In the rows, 128 means zero.
Which row each row swaps with, under one turn or mirror
Bikal: [163  79 148 109 149 145 139 159 164 132 129 117 108 118 159 156]
Leve: [112 115 170 122 159 130 115 122 117 136 122 148 140 127 112  94]
fidas: [160 133 150  85 145 146 119 124 110 104 134 105 144 105 141 109]
savur: [139 117 150 103 155 154 138 102 106 129 133 108 142  94 126 103]
kagu: [156 130 143  87 146 142 119 110 111 113 151 116 125  99 121  95]
nukas: [127 117 167 130 157 130 111 131 121 128 114 154 133 133 107  88]
gile: [150  74 146 113 147 144 146 161 149 118 140 109 110 103 162 151]
natiz: [127 108 171 131 150 133 106 132 122 121 117 151 131 126 105  81]
fedip: [142  97 156 151 161 124 113 173 138 145 111 139  92 117 111 131]
tomag: [152 128 138  93 122 151 122 108 116 103 145 123 117 108 139 102]
Suruv: [131 122 157 137 163 135 112 135 119 128 122 155 131 129 105  86]
bab: [144 119 148 104 137 141 129  97 116 106 127  96 116  98 146  94]
soso: [142 131 156  82 165 136 135 108 116 105 144 104 118 107 145  95]
gav: [139 125 143  89 155 145 133 106  98 120 149 100 131 110 139 115]
bepo: [154 137 139 102 140 140 147 114 111 114 137  98 128  93 137 103]
Nisuf: [137  98 160 138 170 119 115 171 141 153 100 144 100 123 115 131]
vasu: [159  72 153 123 150 144 145 161 148 123 137 116  86  99 133 155]
kir: [135  95 159 135 182 111 114 165 142 159 109 140  96 121 117 131]
Suzag: [162 141 149  96 135 146 135 108 122 123 125 107 131 111 134  99]
godut: [139 123 153 138 166 124 104 132 110 137 108 137 131 127 106  87]
Zim: [149 109 171 128 118 129 105 156 119 133 121 141  75 137 134  93]
Gapal: [136 128 163  98 140 149 147  98 118 114 150 118 112  97 135 103]
ravo: [152 124 139  97 151 152 128 122 101 120 160 101 120  94 117  99]
tigos: [143 108 175 124 117 126 111 161 124 134 117 133  80 134 133  94]
nur: [136 124 151 136 163 127 105 127 115 139 115 141 131 126 108  84]
gif: [124  98 164 128 166 119 117 181 141 149 105 146 102 125 115 126]
Vute: [150  70 144 119 158 136 133 144 152 124 129 100  89 104 168 149]
zabud: [151  69 146  95 158 140 120 171 149 134 141 116 101 102 149 151]
Revan: [126 102 150 119 174 125 106 130 117 171 130 143 116 143 161 110]
pogof: [164  78 152 111 164 150 122 174 143 112 131 103  94 103 164 133]
nef: [123  83 170 129 161 111 115 170 145 135 110 146 101 136 118 131]
Velu: [141  66 154  99 156 148 134 168 138 128 158 107 103 100 141 148]
nafum: [129  95 147 128 174 127 106 139 116 172 127 141 121 140 161 108]
tosez: [159  76 147 116 140 150 129 167 133 115 141 102  89 109 148 155]
Lov: [127  84 168 129 159 118 114 171 147 141 109 145  95 128 117 129]
vop: [151  84 130  98 152 141 123 158 141 144 132 113  95 101 166 158]
Tiruf: [161  70 151  96 157 142 132 155 134 116 149 117  92 121 159 154]
kudir: [131 105 148 128 174 125 112 131 122 172 136 139 120 144 159 105]
Gufus: [164  93 150  99 160 136 129 167 149 114 142 111 107 115 156 163]
lapot: [162 123 145  83 146 148 124 117  91 119 136 100 119 106 140 102]
rufe: [142 112 171 125 119 122 114 151 118 131 122 142  76 138 124  91]
zoze: [155  81 148 126 155 158 133 161 137 141 133 109  96  88 163 145]

Swapped with Velu: ravo
Swapped with Leve: fedip
Swapped with Lov: nur
Swapped with nef: godut

